One turn moves each row of this set onto another row. After a few examples, where does it send each row asked below?
Q_778: -20,192,268,58,6,-98,-101,257,-19,12,86,-53,-5,-112,35,166,-158,196,-23,-177,-91
Q_597: 162,64,-254,-10,-77,-66,-244,-24,141,-7,-304,41,18,-174,-1,-19,-100,260,43,-62,118
Q_890: 76,251,113,20,129,33,116,52,-19,157,-199,200,8,-108,-188,-114,-220,-180,4,131,14
Q_876: -36,-178,-145,-23,-41,-214,-33,43,-50,-256,-69,-67,-76,-64,80,64,-23,244,113,-258,239
Q_524: -67,347,150,139,72,-160,137,-2,-145,-149,-53,-193,47,28,53,-15,-132,70,-13,-206,-122
Q_595: 55,9,230,319,1,75,194,182,-168,147,-245,191,80,-70,18,-94,-80,79,-244,4,158
Q_441: -9,-173,-31,79,-110,-8,206,-180,58,73,212,-72,-19,-36,-141,-106,-48,-125,-78,-26,58
Q_379: 92,64,250,324,-58,34,136,153,-166,64,-165,240,95,-80,40,-63,-50,71,-295,-118,161
Q_472: -95,-158,-15,42,-108,-8,179,-147,45,-42,224,-76,-110,-42,-109,-193,-62,-108,-110,-160,162
Q_840: -37,-291,-37,44,-125,70,125,-44,10,86,170,-87,-30,-74,-178,-52,-57,-81,-102,4,90
Q_482: 7,85,242,308,48,38,262,147,-145,100,-246,166,-2,-34,62,-206,-94,60,-212,-31,217
Q_166: -57,-187,38,35,-121,2,132,-90,126,81,268,-23,-108,-83,-119,-119,-69,-71,-76,-74,131
Q_787: -3,-220,-37,57,-175,1,82,-114,16,17,240,-35,-9,-58,-155,-51,-33,-108,-150,-123,87
Q_600: -13,179,136,127,111,-78,161,124,-135,81,-118,-220,99,-25,-31,101,-157,111,76,91,-196
Q_518: 107,-96,-172,41,-87,-285,12,-106,-60,-202,-29,-37,86,-39,64,163,19,171,95,-220,66
Q_744: 111,271,39,67,16,-4,-40,-3,-175,-106,-149,237,98,-87,-209,-75,-150,-213,-174,-174,28
Q_993: 105,73,-300,-2,-60,-54,-201,-51,86,-109,-365,-10,-13,-133,11,-105,-94,241,28,-129,169
Q_267: -126,-225,-26,24,-70,40,216,-79,53,45,150,-115,-132,-31,-131,-199,-72,-81,-57,-21,177
Q_898: 30,172,-17,38,125,94,117,66,-221,2,-318,100,61,-49,-262,-146,-193,-210,-60,68,44
Q_564: -50,142,131,-46,147,117,36,225,-24,109,-223,180,-118,-142,-191,-163,-251,-113,-10,82,172
Q_741: 183,143,-291,35,-63,-111,-167,-144,125,-46,-326,20,55,-120,25,-65,-81,219,51,-86,80
Q_464: -22,159,60,-11,33,86,-119,185,-179,-157,-178,219,-37,-125,-215,-121,-188,-142,-194,-226,170
Q_844: 30,46,185,330,-7,64,210,139,-236,15,-265,166,65,-34,32,-145,-55,42,-279,-101,190
Q_974: -81,-250,-101,55,-127,45,168,-93,-69,-24,119,-127,-35,-26,-188,-127,-42,-106,-129,-78,127
Q_534: 97,126,219,348,-3,6,244,69,-154,103,-196,198,104,-41,51,-123,-60,35,-238,-43,130
Q_197: 69,87,125,-22,46,101,-124,256,-71,122,-146,267,0,-192,-243,4,-210,-99,-106,9,76
Q_779: -110,36,201,39,64,17,-48,379,-109,52,-83,-172,-34,-103,-34,129,-190,224,16,-18,-29
Q_397: -52,186,95,116,-15,-84,-31,152,-265,-201,-65,-169,111,-16,-36,127,-109,110,-114,-272,-109
Q_442: 11,-9,-149,20,29,-307,156,-173,13,-201,-84,-95,-63,18,133,-27,-19,161,193,-172,150
Q_881: 141,60,-302,1,-37,-41,-151,-59,111,-6,-391,-23,16,-128,-12,-73,-102,244,71,5,113
Q_789: 6,29,254,294,-4,72,152,231,-152,67,-213,203,-15,-73,51,-147,-79,100,-260,-102,243
Q_766: -9,327,39,40,121,4,114,-32,-131,-104,-231,159,-26,-41,-169,-248,-193,-227,-89,-108,110
Q_585: -126,-268,-24,27,-122,60,97,-14,16,-12,184,-81,-126,-65,-145,-140,-55,-59,-133,-133,192
Q_374: 59,95,311,303,9,24,187,159,-75,148,-156,247,24,-78,77,-134,-80,84,-221,-47,177
Q_344: 133,158,-226,-8,-55,-114,-200,-80,200,-63,-276,53,-50,-148,55,-106,-112,259,56,-138,161
Q_503: 37,249,188,-17,44,24,-118,163,19,0,-49,316,-89,-169,-144,-94,-211,-126,-118,-167,147
Q_941: 31,142,261,318,1,2,196,106,-138,27,-177,221,21,-42,89,-175,-66,52,-264,-150,206
Q_983: 103,149,-269,2,-2,-99,-105,-123,159,-57,-364,-22,-47,-109,45,-168,-112,228,86,-70,163
Q_18: -157,193,203,39,38,-73,-63,251,-128,-188,-17,-137,-85,-64,48,20,-157,185,-69,-315,26
Q_373: 66,-258,-113,-30,-48,-177,-44,114,21,-23,-54,-31,5,-114,42,202,-36,266,175,-34,123
Q_803: 84,69,-240,-28,-25,-40,-184,-1,171,-25,-345,7,-82,-160,23,-121,-125,279,83,-46,191
Q_352: -142,192,73,113,132,-42,190,123,-234,-110,-215,-304,21,43,-21,-41,-163,101,25,-61,-66
Q_432: 9,-187,-233,19,24,-211,152,-58,-110,-137,-203,-175,28,-2,33,73,-25,169,194,-21,118
Q_495: -44,-182,-78,-51,70,-206,104,50,100,-37,-100,-98,-154,-65,103,17,-74,261,262,2,209
Q_852: 97,-92,-116,21,24,-282,148,-112,77,24,-62,-71,18,-41,90,109,-32,181,256,55,44
Q_645: -127,184,249,42,154,-67,129,229,3,97,-69,-190,-107,-62,53,-2,-207,174,120,39,-42
Q_30: 163,130,-221,-2,-25,-109,-155,-88,219,56,-307,27,-23,-150,33,-82,-117,242,99,4,107
Q_752: 54,-86,-26,-29,-37,-288,-39,5,126,-91,72,42,-81,-96,143,114,-32,243,172,-194,154

Q_778 goes to Q_779
Q_974 goes to Q_472
Q_993 goes to Q_344
Where do these go?
Q_373 goes to Q_495
Q_503 goes to Q_197
Q_482 goes to Q_534

One turn moves each row of this set onto another row. After a few examples, where does it send each row asked below?
Q_137: -256,-165,72,-289,32,-96,84,-30,56,-80,-54,5,110,93,22
Q_892: -49,-7,18,-107,132,-36,-65,-73,108,-37,176,50,318,172,-92
Q_188: 56,100,80,239,-39,131,-90,124,37,7,84,143,-205,9,95
Q_829: -334,96,-4,96,25,133,33,70,-6,35,80,96,-42,16,33
Q_762: -193,-5,40,-83,-81,-64,15,-51,15,-314,-308,10,-124,30,-14
Q_153: 160,251,203,-123,104,-142,-73,30,55,0,113,150,12,15,103
Q_808: 78,105,-45,161,-30,309,-202,-21,196,46,-164,-100,-80,-21,24
Q_855: 160,-102,181,-118,-256,113,-165,44,-63,81,78,52,-110,129,-113
Q_130: 97,-85,354,-169,-33,1,-101,276,216,71,-141,64,23,44,-6
Q_256: -60,133,24,-155,103,33,-25,-242,94,205,-13,13,-142,-202,40
Q_44: 84,211,207,104,129,81,-76,-27,-66,-173,-94,157,120,-119,-282
Q_39: -208,-42,-16,45,134,-161,8,-176,-71,11,-91,181,-162,10,-135
Q_36: -105,11,-121,-25,72,167,-235,-144,99,54,131,0,139,108,115
Q_444: 164,-298,85,-279,-68,-141,37,-51,190,-164,-64,58,22,35,9
Q_955: 209,112,177,-83,-22,-88,-6,-248,-41,7,-63,-15,242,-48,-192
Q_643: 5,5,1,-23,3,-286,-75,93,1,-170,-163,270,-95,91,-14
Q_452: 79,-59,23,-123,-334,14,-39,137,94,-285,-137,103,-70,-5,-63
Q_249: -14,219,-37,99,-75,202,-114,78,109,124,60,-23,145,97,-61
Q_138: 377,-37,158,-69,-34,60,-27,-7,89,-33,-112,32,-276,-70,-107
Q_940: -90,-131,297,-12,-61,108,6,-147,245,88,-157,-180,-74,-59,114
Q_602: 63,168,224,107,55,187,54,-23,-25,28,-105,-59,-289,-26,-124
Q_772: -24,-34,93,139,151,207,-334,10,16,-173,-169,213,-23,-121,-5
Q_159: -165,-124,-58,-111,-19,-57,-102,146,75,-20,104,221,62,88,169
Q_761: -45,-68,100,-99,-178,-22,-38,-23,68,148,-163,-17,371,-22,-128
Q_768: 243,3,78,33,118,62,-224,-321,-16,-159,-68,114,-17,-167,-37
Q_563: -90,-78,69,-226,-256,236,-68,-55,-25,-69,-134,-76,-164,-27,-170
Q_821: 208,141,113,125,-6,146,-33,115,221,-44,-269,-85,1,27,-213
Q_388: 14,-14,181,-52,29,15,23,156,256,-262,106,259,62,-153,-83
Q_84: 156,-87,109,-128,214,-77,3,-22,218,-163,-165,44,155,47,-296
Q_849: -118,-246,27,33,-103,135,-282,-7,131,7,-219,77,183,-61,101
Q_675: 10,-225,-26,-161,263,-21,-126,-230,203,-164,-13,73,141,51,-61
Q_917: -162,78,232,-32,188,56,-24,-202,118,-265,34,28,-72,-83,134
Q_407: -171,31,199,112,-17,128,-119,190,32,-68,-194,109,263,-14,-151
Q_656: 67,-127,90,162,-44,-153,-30,-85,-30,75,163,232,-108,89,-117
Q_996: 150,-167,10,-138,-75,-11,-227,-294,57,92,-136,-14,158,-81,75
Q_209: 121,-124,175,-252,8,4,181,-153,113,-92,-178,-90,-132,-75,-226
Q_758: -93,-128,213,39,-69,98,-47,-247,-111,106,66,-52,-164,130,-127
Q_251: 193,-101,74,-21,196,102,-136,-78,246,-159,-337,-42,-93,-22,-147
Q_361: -208,-121,165,-243,150,193,-98,56,201,-46,-166,90,-112,-202,-71
Q_847: 178,11,130,31,-185,-60,82,-1,273,185,88,62,31,-148,-21

Q_137 goes to Q_159
Q_847 goes to Q_940
Q_563 goes to Q_452
Where do these go?
Q_84 goes to Q_675
Q_849 goes to Q_407

One turn moves each row of this set onto another row. After a few examples, where does it send each row asked below?
Q_905: -176,-45,-108,210,343,121,32,-19,-64,-127,54,-40,-122,-123,42,-71,-91,-126,27,-124,374,165,-7,-56,127,-31,-97,82,160,122
Q_312: 277,-120,61,-6,174,-76,305,-123,-3,-20,-36,-82,-146,-108,-8,-48,83,-123,155,-26,240,-28,-5,227,-337,229,-64,67,234,145
Q_962: 121,1,25,-118,319,5,66,-190,116,-11,192,19,-122,-25,71,-172,-210,-245,-256,236,136,29,-165,-103,144,264,225,-159,281,-119
Q_820: 325,135,92,-19,272,-142,284,-71,-76,-83,-154,-69,-75,-160,9,-239,126,65,133,118,354,109,-59,39,174,-18,60,-86,220,-208
Q_318: 541,8,84,209,221,-281,106,135,176,-222,56,-299,-148,-67,4,-151,-82,-123,184,129,261,-156,-142,116,-28,11,-89,19,128,52
Q_718: 33,269,44,-98,444,-168,46,-176,166,71,11,-72,-142,-117,87,-67,154,-93,-124,70,217,167,47,177,17,-31,33,-83,148,222
Q_731: 485,21,145,322,260,-303,183,152,106,-224,105,-270,-146,-85,-16,-101,-101,-159,145,112,268,-151,-186,13,-75,-79,-96,10,167,42
Q_124: 468,-2,88,250,340,-268,84,205,134,-196,73,-290,-70,-43,18,-138,-117,-188,152,95,170,-148,-176,41,-7,-150,-120,30,178,58
Q_497: 311,89,-222,264,564,-241,-72,-138,94,-92,227,-255,-160,-123,-34,182,-111,-247,-184,94,153,-17,-198,27,115,92,152,72,61,33
Q_258: 198,241,152,230,421,208,145,-17,49,-257,193,-129,-177,189,-122,-12,-10,-298,-201,153,143,159,-109,-139,-128,89,-36,-174,172,16
Q_708: 271,-76,-89,317,485,-196,-107,-133,-202,-83,185,-127,-164,-198,114,-241,119,-136,170,178,-17,89,-230,-206,113,109,-290,20,12,135
Q_913: 294,-98,123,-28,209,-103,300,-90,36,-31,46,-64,-152,-47,-2,-83,59,-160,123,24,246,12,-16,234,-396,239,-58,49,207,169
Q_494: 329,18,-86,326,513,-172,-128,-192,-96,-27,249,-158,-139,-167,116,-264,67,-176,173,66,-8,85,-243,-212,109,110,-352,-24,72,108
Q_491: 326,61,99,215,493,-22,99,-233,-120,-12,97,29,-155,5,113,-230,-191,-180,-112,34,337,-268,-1,-187,24,108,196,-135,502,69
Q_532: 283,37,-147,186,586,-181,-58,-222,84,-35,187,-223,-142,-53,32,206,-115,-250,-134,95,92,-101,-254,34,169,96,213,-60,57,-46
Q_303: 250,69,-40,-13,507,5,-52,-84,-141,-142,262,-44,-119,-28,-58,-30,142,-88,15,-30,46,-189,37,135,-150,266,322,-236,173,134
Q_488: 307,8,-115,184,336,37,76,-321,-374,-175,179,115,-114,-21,129,-205,32,-33,167,131,121,227,153,-90,99,-40,-64,-112,237,92
Q_417: 426,-8,79,-33,144,49,120,-188,-110,43,257,-284,-276,-231,-115,-307,-7,56,-127,9,379,-38,-200,-47,176,168,-105,-158,125,67
Q_901: 146,9,61,-134,371,-28,80,-183,109,12,212,-49,-138,-65,95,-226,-186,-210,-243,206,70,-1,-169,-44,118,314,234,-167,340,-100
Q_123: 341,-13,-110,169,313,65,98,-318,-390,-184,213,29,-178,1,76,-177,26,-13,126,192,120,208,139,-176,114,-46,-46,-151,246,89
Q_737: 256,-160,-23,-5,147,-13,184,-111,1,-29,176,-232,-86,8,-78,-353,13,-155,70,-252,317,156,-230,-18,-49,314,-70,-57,252,-99
Q_425: 230,67,-284,204,533,-196,-41,-148,83,-56,212,-226,-189,-87,42,153,-135,-237,-164,26,122,-129,-226,34,111,92,166,37,25,-84
Q_724: 224,14,-91,307,508,-200,-119,-185,-72,-141,209,-171,-148,-139,83,-182,90,-199,157,132,53,20,-274,-161,136,143,-424,1,36,60
Q_448: 220,-124,-12,162,502,35,198,-27,-101,7,130,-319,-364,-166,363,-172,220,-59,-125,-45,57,-3,38,-99,-93,214,129,-38,202,128
Q_404: 175,-187,168,127,266,125,-80,-178,-39,159,156,-189,-208,-128,140,-75,-61,22,-47,298,139,144,69,-236,-59,291,-173,-96,76,51
Q_688: 127,5,0,148,434,94,43,132,18,-200,-110,-9,-110,112,80,28,-194,55,190,165,280,143,157,-80,-45,158,-83,-13,219,56
Q_552: 150,79,165,22,395,85,-163,-93,-143,-280,203,34,-73,-144,-279,-215,-14,-164,-89,201,73,194,-133,26,-97,138,-109,-263,104,-19
Q_210: 360,-23,31,357,379,37,119,-174,-242,-37,-86,-75,-129,86,-84,-64,3,62,9,-50,107,-216,-134,9,41,200,99,-186,390,-197
Q_70: 229,327,118,81,529,-159,-48,-97,-20,25,64,-36,-181,-26,-71,-422,-97,-120,-108,-59,222,74,27,238,-112,97,-187,50,284,115
Q_139: 257,45,-66,253,259,119,330,-191,-266,22,325,-65,-305,-90,178,-75,168,-85,-218,95,27,57,62,55,-74,49,-99,91,94,6

Q_688 goes to Q_552
Q_124 goes to Q_724
Where do these go?
Q_70 goes to Q_905
Q_139 goes to Q_491
Q_494 goes to Q_425
Q_303 goes to Q_820
Q_488 goes to Q_962
Q_532 goes to Q_318
Q_123 goes to Q_901
Q_448 goes to Q_210

One turn moves each row of this set onto another row. After a few examples, where does it send each row asked below?
Q_168: 243,-189,34,-228,28,-346,105,16,22,-219,-7,252,-172,-123,268,15,-270,155,71,-70,125
Q_217: -111,-202,-8,-56,193,-37,-144,-285,-56,-146,41,-160,-86,-50,74,-158,265,-29,-76,-62,139
Q_215: 168,-191,-117,-177,150,37,78,-316,-94,-168,-63,171,-5,41,-163,48,41,210,-91,177,-212
Q_329: -70,-41,-31,-173,65,13,-7,-358,-179,-113,-246,35,-56,-145,-198,-84,-11,86,-42,144,-143
Q_776: 24,-69,74,-111,175,-119,-2,-133,-138,-76,44,-146,-76,-56,206,-216,128,-191,-34,149,210
Q_341: 80,-211,-73,-134,193,-13,-94,-182,-115,-76,-14,-137,-188,74,-27,-96,153,78,-223,107,-92
Q_689: 60,-145,26,-43,125,40,-143,26,77,-182,128,20,-307,101,63,-79,69,39,-101,-184,-220
Q_525: 127,-54,-1,-184,137,-73,211,-348,-174,-159,-49,183,173,-113,23,-55,18,-31,105,320,94
Q_624: 210,-215,31,-226,62,-376,48,34,-2,-171,-6,106,-221,-109,301,-39,-222,103,1,-54,190
Q_880: 100,-100,80,-7,-13,6,131,-254,82,-298,62,393,172,-89,-87,102,-36,-99,211,-169,-63
Q_121: 298,-162,26,-276,51,-332,107,-19,-40,-216,-66,240,-129,-157,209,51,-283,130,60,24,135
Q_354: 141,-122,-15,-89,81,90,25,-103,91,-276,86,335,-124,60,-75,66,-39,168,32,-110,-347
Q_676: 99,-191,-12,-83,83,-70,135,-433,-123,-148,-78,114,243,-114,-138,36,90,-97,28,116,120
Q_136: -120,-125,68,-21,-70,-66,-26,25,217,-154,230,40,-211,-236,-31,-86,67,-123,43,-240,-53
Q_333: -53,36,38,-124,-15,76,31,-245,-14,-240,-152,297,-81,-139,-188,-14,-116,112,114,-49,-302
Q_649: -34,-107,13,-89,-96,-21,156,-165,191,-237,153,348,5,-294,-196,56,-27,23,163,-106,-158
Q_58: -18,-192,-84,-137,176,-3,59,-506,-103,-210,-48,126,147,-104,-101,-13,160,124,23,102,55
Q_816: -23,-186,-91,-176,-19,-87,182,-354,-17,-107,9,110,91,-310,-258,18,83,35,15,181,11
Q_679: 5,-116,158,73,10,-33,-73,-31,133,-230,158,110,-68,-34,90,-50,57,-248,98,-346,26
Q_242: 264,-207,-8,-267,55,-357,154,-80,-48,-196,-62,238,-103,-140,210,36,-257,186,45,40,156
Q_668: -128,37,109,-42,-4,62,-137,-46,54,-215,-61,110,-279,-94,-36,-128,-70,-15,52,-240,-251
Q_616: -148,-33,43,-101,63,-4,-161,-161,-103,-91,-152,-160,-258,-103,-50,-193,50,-36,-105,-26,-97
Q_359: 232,-236,-10,-268,80,-380,91,-64,-81,-149,-66,98,-144,-132,251,-23,-203,145,-16,61,227
Q_332: -11,-99,10,-59,87,85,55,-328,102,-361,92,394,79,-89,-64,58,42,124,200,-174,-125
Q_992: -115,-204,-31,-109,13,-126,-10,-168,13,-18,83,-193,-120,-259,-96,-136,185,-111,-112,38,114
Q_167: 125,43,113,-89,55,-6,188,-127,49,-314,102,446,67,-96,85,0,-104,-39,277,0,-87
Q_376: -98,-107,85,16,112,38,-134,-115,148,-294,179,113,-161,-35,114,-97,135,-26,94,-349,-37
Q_572: 289,-188,14,-287,84,-354,92,-46,-97,-169,-100,124,-142,-163,210,14,-239,116,-4,84,195
Q_198: 27,19,187,-18,90,-42,-17,76,86,-226,191,125,-173,-28,272,-162,2,-202,146,-161,21
Q_592: 3,-197,64,-9,107,-109,-73,-214,-71,-83,19,-175,3,-54,35,-115,189,-257,-77,-60,210
Q_543: 274,-157,60,-242,51,-329,59,59,-2,-215,-27,187,-199,-150,257,22,-271,83,57,-59,134
Q_278: 262,-177,38,-257,77,-361,35,32,-62,-168,-55,84,-206,-144,265,-14,-229,73,-7,-1,195

Q_525 goes to Q_167
Q_992 goes to Q_816
Where do these go?
Q_376 goes to Q_217
Q_880 goes to Q_679
Q_668 goes to Q_616
Q_168 goes to Q_624
Q_572 goes to Q_121
Q_689 goes to Q_341

